[[136 108 108 120]
 [120 149 149 138]
 [131 126 126 138]
 [137 114 114 137]
 [131 118 118 115]
 [114 146 146 110]
 [118 131 131  98]]
:
[[118 114 131 137 131 120 136]
 [131 146 118 114 126 149 108]
 [131 146 118 114 126 149 108]
 [ 98 110 115 137 138 138 120]]

[[119 157 125 131 154 127 131 137]
 [133 151 149 131 131 134 130 136]
 [126 153 125 131 154 134 130 132]]
:
[[126 133 119]
 [153 151 157]
 [125 149 125]
 [131 131 131]
 [154 131 154]
 [134 134 127]
 [130 130 131]
 [132 136 137]]

[[140 131 143 129 132 143]
 [117 142 124 142 113 123]
 [135 120 132 120 137 132]
 [112 153 124 153 103 122]
 [140 135 145 133 130 145]
 [118 147 128 148 110 126]]
:
[[118 140 112 135 117 140]
 [147 135 153 120 142 131]
 [128 145 124 132 124 143]
 [148 133 153 120 142 129]
 [110 130 103 137 113 132]
 [126 145 122 132 123 143]]

[[129 133 125 131]
 [112 114 126 122]
 [123 113 137 123]
 [133 143 119 134]
 [125 103 140 129]
 [126 121 132 126]
 [122 122 127 126]
 [120 121 127 124]
 [129 137 124 129]
 [134 133 128 130]
 [111 113 126 122]
 [123 124 127 126]]
:
[[123 111 134 129 120 122 126 125 133 123 112 129]
 [124 113 133 137 121 122 121 103 143 113 114 133]
 [127 126 128 124 127 127 132 140 119 137 126 125]
 [126 122 130 129 124 126 126 129 134 123 122 131]]

[[151 147 116]
 [110 120 145]
 [139 150 102]
 [151 137 130]
 [123 147 123]
 [151 134 134]
 [102 109 106]
 [118 154 135]
 [111 137 116]
 [126 100 123]
 [141 100 126]]
:
[[141 126 111 118 102 151 123 151 139 110 151]
 [100 100 137 154 109 134 147 137 150 120 147]
 [126 123 116 135 106 134 123 130 102 145 116]]

[[131 124 130]
 [127 133 132]
 [127 129 130]
 [140 114 131]
 [153 104 137]
 [126 132 131]
 [127 133 132]
 [135 122 131]
 [157 101 139]]
:
[[157 135 127 126 153 140 127 127 131]
 [101 122 133 132 104 114 129 133 124]
 [139 131 132 131 137 131 130 132 130]]

[[106 149 121 154 140]
 [104 156 155 154 100]
 [134 154 123 116 129]
 [149 122 143 109 134]
 [154 150 143 138 122]
 [111 149 115 151 135]
 [141 135 120 141 106]
 [112 135 124 124 120]]
:
[[112 141 111 154 149 134 104 106]
 [135 135 149 150 122 154 156 149]
 [124 120 115 143 143 123 155 121]
 [124 141 151 138 109 116 154 154]
 [120 106 135 122 134 129 100 140]]

[[125 132 139 142 134 114 115 120 126 131 136 123]
 [119 138 135 126 123 135 137 127 150 121 125 132]]
:
[[119 125]
 [138 132]
 [135 139]
 [126 142]
 [123 134]
 [135 114]
 [137 115]
 [127 120]
 [150 126]
 [121 131]
 [125 136]
 [132 123]]
---
[[128 133 118 151]
 [127 128 154 128]
 [135 128 117 127]]
:
[128 128 117]

[[117 149]
 [142 124]
 [126 126]]
:
[117 124]

[[125 144 107]
 [127 125 121]]
:
[125 125]

[[110 103]
 [148 102]]
:
[110 102]

[[127 145 122 141]
 [145 151 124 131]
 [135 151 126 103]
 [152 141 134 145]
 [152 114 133 125]]
:
[127 151 126 145]

[[119 115 134 134 134]
 [116 124 157 145 126]]
:
[119 124]

[[154 144 129 125 119]
 [114 126 137 130 136]
 [133 138 123 131 126]]
:
[154 126 123]

[[130 132]
 [140 115]
 [147 123]
 [120 121]
 [103 127]]
:
[130 115]

[[128 129 148 146 129]
 [132 128 128 139 155]
 [130 129 129 146 149]
 [145 145 130 129 129]
 [128 128 137 151 134]]
:
[128 128 129 129 134]
---
[[120 117 118 119 134 148 117 103]
 [130 133 133 134 154 111 133 134]
 [110 114 116 116 123 136 113 145]]
:
[[117 103 120 117 118 119 134 148]
 [133 134 130 133 133 134 154 111]
 [113 145 110 114 116 116 123 136]]

[[134 129 110 121 137 115 130 123 111 122 130 126 119 148]
 [135 142 123 129 132 128 139 119 128 116 138 117 139 133]
 [121 123 138 132 120 102 122 132 126 120 125 124 133 110]
 [118 137 114 126 139 129 138 121 121 114 127 131 135 131]]
:
[[119 148 134 129 110 121 137 115 130 123 111 122 130 126]
 [139 133 135 142 123 129 132 128 139 119 128 116 138 117]
 [133 110 121 123 138 132 120 102 122 132 126 120 125 124]
 [135 131 118 137 114 126 139 129 138 121 121 114 127 131]]

[[143 146 118 129 150 134 146 116 133 114 143 109 151 146]
 [143 146 118 129 150 134 146 116 133 114 143 109 151 146]]
:
[[151 146 143 146 118 129 150 134 146 116 133 114 143 109]
 [151 146 143 146 118 129 150 134 146 116 133 114 143 109]]

[[131 123 136 142]
 [114 137 111 107]
 [142 116 148 157]
 [133 124 134 135]
 [124 135 116 106]
 [133 131 126 114]
 [122 129 123 127]
 [134 120 141 150]
 [110 136 109 113]
 [142 123 138 132]]
:
[[136 142 131 123]
 [111 107 114 137]
 [148 157 142 116]
 [134 135 133 124]
 [116 106 124 135]
 [126 114 133 131]
 [123 127 122 129]
 [141 150 134 120]
 [109 113 110 136]
 [138 132 142 123]]

[[137 121 122 128 114 109 131 112 121 111 134 123 129 139]
 [125 132 117 118 120 138 125 146 145 151 139 124 141 120]
 [124 131 117 124 111 128 124 131 134 134 140 118 144 124]]
:
[[129 139 137 121 122 128 114 109 131 112 121 111 134 123]
 [141 120 125 132 117 118 120 138 125 146 145 151 139 124]
 [144 124 124 131 117 124 111 128 124 131 134 134 140 118]]

[[129 105 146 115 141 126 123]
 [140 124 117 132 126 129 128]
 [127 123 108 121 142 144 133]
 [148 123 118 151 137 136 139]
 [131 127 115 146 129 109 122]]
:
[[126 123 129 105 146 115 141]
 [129 128 140 124 117 132 126]
 [144 133 127 123 108 121 142]
 [136 139 148 123 118 151 137]
 [109 122 131 127 115 146 129]]

[[108 152 130 133 130]
 [102 135 141 136 139]
 [102 135 137 133 135]
 [106 152 131 132 130]
 [104 141 133 133 137]
 [105 146 133 131 131]
 [105 133 141 132 139]
 [110 157 128 132 125]
 [104 143 134 132 131]]
:
[[133 130 108 152 130]
 [136 139 102 135 141]
 [133 135 102 135 137]
 [132 130 106 152 131]
 [133 137 104 141 133]
 [131 131 105 146 133]
 [132 139 105 133 141]
 [132 125 110 157 128]
 [132 131 104 143 134]]

[[132 134 123 138 125 133 123 140 131 142 134 127 114 102 128]
 [128 137 131 133 131 134 133 121 120 131 135 131 131 136 121]]
:
[[102 128 132 134 123 138 125 133 123 140 131 142 134 127 114]
 [136 121 128 137 131 133 131 134 133 121 120 131 135 131 131]]

[[104 125 131]
 [110 119 133]
 [124 143 124]]
:
[[125 131 104]
 [119 133 110]
 [143 124 124]]
